One vector is turned by the same rotation once a step. Each row is the vector after some number of steps, and that number follows the row.
The counts run from 0 to 140.
[106 170 165 156 138  86 114 136 144 156 163 109 119 158 118 150 134  86
 152 111 141 122 135 174 123 139 127 137 195 108 134  78 132 141 149 151] | 84
[119 139 101 125 128  81 124 125  91 101  96 112 173 126 137 149 107 161
 124  80 126 171 139 172 134 151 102 153  73 102 129 146 132 138  81 137] | 63
[112 185 141 132 114  81 101 120  93 133  97 128 129 112 149 142 101 112
 118 124 130 123 101 164 135 148 123 200 113  95 166 149 137 133  99 123] | 66
[106 153 155 153 135  78 101 125 138 140 169 115 118 143 117 172 144  84
 149  96 160 121 126 157 112 128 140 138 191  91 161  89 122 129 145 152] | 83
[145 107 123 126 130 115  76 137 183 130 121 146 130 103 106 141 160  69
  78 128 139 165 127 158 100 116 118 116 116 121 115 183 131  96 155 131] | 99
[161 117 128 144 100 119 133 128 143 103 192 118 131  65 136 161 129 132
 154 138 103 104  72 136 144 133 122 126 137 171  97 168 138 119 146 153] | 39
[116 173 129 145  55 102 125 116  83 137 144 137 139 107 152 117 142 120
 135 129 144 126 119 168 117 124 131 162 141 149 148 195 158 168  98 124] | 118
[132 143 137 133 137 136 154 160 100 124  96 128 158 130 113 161 121 146
 141 103 132  85 158 177 162 185  87 143 110 130 127 160  86 153  79  90] | 59
[146 113 128 175  94 101 151 133 114 148 132  95 114  62  97 152 161  78
  73 144 151 127 123  95 136 114 153 121 112 105 110 135 128 151 141 138] | 22
[166 130 140 160 138 131 148 146  88 118  78  89 139 127 125  93 161 118
  46 133 120 119 109  89 107 134 161 115 120 113 122 123 164 115 141 137] | 18
[131 157 142 144 102 139 134  94  88  77 110 118 171 173 161  91 130 117
 115 109 116 121 101  99 114 114 169 136 124 146 150 181 169 135 109 139] | 122
[182 127 131 148 151  95 116 147 141 110 177 112 131 111 104 154 117 108
 116 119 108 122  92 150 101 125 117 138 134 151  84  84 150  89 163 169] | 90
[127 135 180 141 149 119 129 135 147 118 127  96 173 157 127 125 136 169
 116  80 121 128 137 108 170 180 125 148 186 100 180 135 136 124 141 156] | 138
[148 149 109 153 143  91 128  98  89 108 122  80 108 107 138 159 102  68
 120 146 112 105 102 100 159 105 154 132  82  87  99 109 119 132 123 145] | 73
[100 113 137 117 104  67 146 108 134 135 154 103 157 109 122 140 151 110
 120  84 146 185 156 112 121 132 165  94 157 144 130 136 140 148 135 190] | 29
[ 96 153 161 167 118 100 141 126 158 158 148  99 162 150 100 146 130 133
 129  85 136 128 151 130 196 162 101 152 182 112 146 139 129 151 124 132] | 136
[191 152 127 109 191 152 110 139 103 117 125 106 150 189 142 143 141 111
 122 139 119  79 173 151 143 104 132  87 139 130 105 107 135 140 131 107] | 0
[152 128 143 146 166  98 136 134 134  97 161 119 138 151 104 148 111 110
 126 101 105 133  97 152  86 127 126 140 143 166  89  73 151  93 154 182] | 89
[123 150 160 149 137 111 139 135 155 152 145 103 173 150 116 125 127 152
 126  97 121 122 155 123 193 174 106 143 188 103 156 144 135 131 135 146] | 137
[126 128 150 163  80 109 148 141 117 157 114  78 109  73  96 145 187  88
  83 134 167 114 126 106 130 126 143 100 136 101 111 137 122 161 139 124] | 23
[110 164 127 160 134 114 151 139  99 121 102  78 105 146 104 143 140  64
 159 146 137  85 128 122 143 144 126 100 129  80 109 125  84 162 126 122] | 76
[158 106 139 124 105 147 154 148  80  87 130 120 152 105 152 146 178 174
 126 117 131 132 148 169 102 144 147  98 123 149 131 154 159 191 104 109] | 113
[136 146 115 139  60  99 115 117  83 113 158 146 142  83 146 140 145 125
 128 110 144 130 116 167  96 121 143 168 130 135 168 201 143 153  99 134] | 117
[170 132 143 173 156 149 141 191 148 108 129 118 125 126  91 116 160  96
 126 161 108 118 101 162 100 150  84 112 146 135  97 146 128 117 162 128] | 94
[158 114 133 111 162 131 141 101 130 107 129 148 172 123 126 191  99 124
 108  85 124 101 157 138 176 130 136 134  76 168  94 126 118 128  93 110] | 55
[133 150  95 114 127  66 105 120  93 112 113 121 163 108 133 151  95 133
 125  93 120 155 129 163 129 153 105 168  85 100 151 164 125 113  89 149] | 64
[123 146 129 172 173 130 155 141 108 108 119  92 109 152 108 140 144  70
 163 152 130 104 141 118 155 142 133  89 144  56 128 134 101 168 135 131] | 77
[155 137 152 151 113 112 119 165 154 134 136  93 120 100 107 138 150 104
 118 122 129  88  67 170  89 139  93 129 155 151  81 110 115  96 158 132] | 92
[110 127 188 141 153 122 137 125 155  91 116 108 164 165 129 134 122 161
 124  70 119 146 121 111 154 185 133 159 167 123 163 116 143 115 133 162] | 139
[174 156 140 172 140 125 162 154  88 147  90  98 141 144 115  77 149 109
  52 151 109 115 121 105 124 136 141 119 129 125 114 128 175 116 128 143] | 17
[105 124 130 166 151 118 123 120 119  80 123  77 126 164 127 155 160 115
 153 108 139 146 134 128 131 125 142  81 134  59 126  88 127 172 142 137] | 79
[135 152 122 150 124  95 111 109  95 127 117  71  99  99 138 162 123  80
 118 137 134  81 101 107 148 113 140 121 108  74 107 105 102 139 136 119] | 74
[157 113 156  89 159 127 144 116 121 117 110 151 152 133 133 164 135  92
  81 112 135 146 174 145 103 113 176 107 106 197  98 131 148 141 117 133] | 106
[153 176 153 185 126 116 157 148  90 166  84 117 129 150 110  88 143  91
  69 147 117 117 117 127 122 129 129 153 140 140 113 125 177 126 120 134] | 16
[122 124 113 118 122 120  84  83 189 125 148 147 175 135 138 144 123  98
 119 103 127 140 121 133 162 117 123 113 117 140 121 214 131 100 133 127] | 47
[103 118 111 147 147  84 120 113 126  95 136  73 135 172 116 155 145 101
 157  85 143 161 150 132 124 121 134  87 134  76 108  90 119 156 130 159] | 80
[146 118 156 100 165 167 117 108 144  96  95 135 176 160 158 164 119 146
  93  84 130  95 138 124 161 140 151 106 111 154 124 135 121 113 107  94] | 53
[134 110 155 100 158 150 136 100 135  88  97 143 178 148 136 184 106 131
 101  71 128 102 141 133 154 130 141 123  94 178 105 128 113 126  96 100] | 54
[140 125 139 149  80 127 121 124 156 106 169 103 133  71 144 144 144 138
 155 131 118  90  62 146 145 140 107 113 148 160  99 180 127 130 147 131] | 40
[184 118  98 127 141 115 110 134  98 113 171 124 128 135  99 186 146 102
 126 100 144  92 166 183 132  95 121 143 107 132  99 107 109 132 107 122] | 4
[115 125 104 135 148  65 108 115 136 112 173  90 141 154 102 155 138  77
 153  83 142 157 157 138 122 120 138 106 146  72 128 106 106 124 136 173] | 81
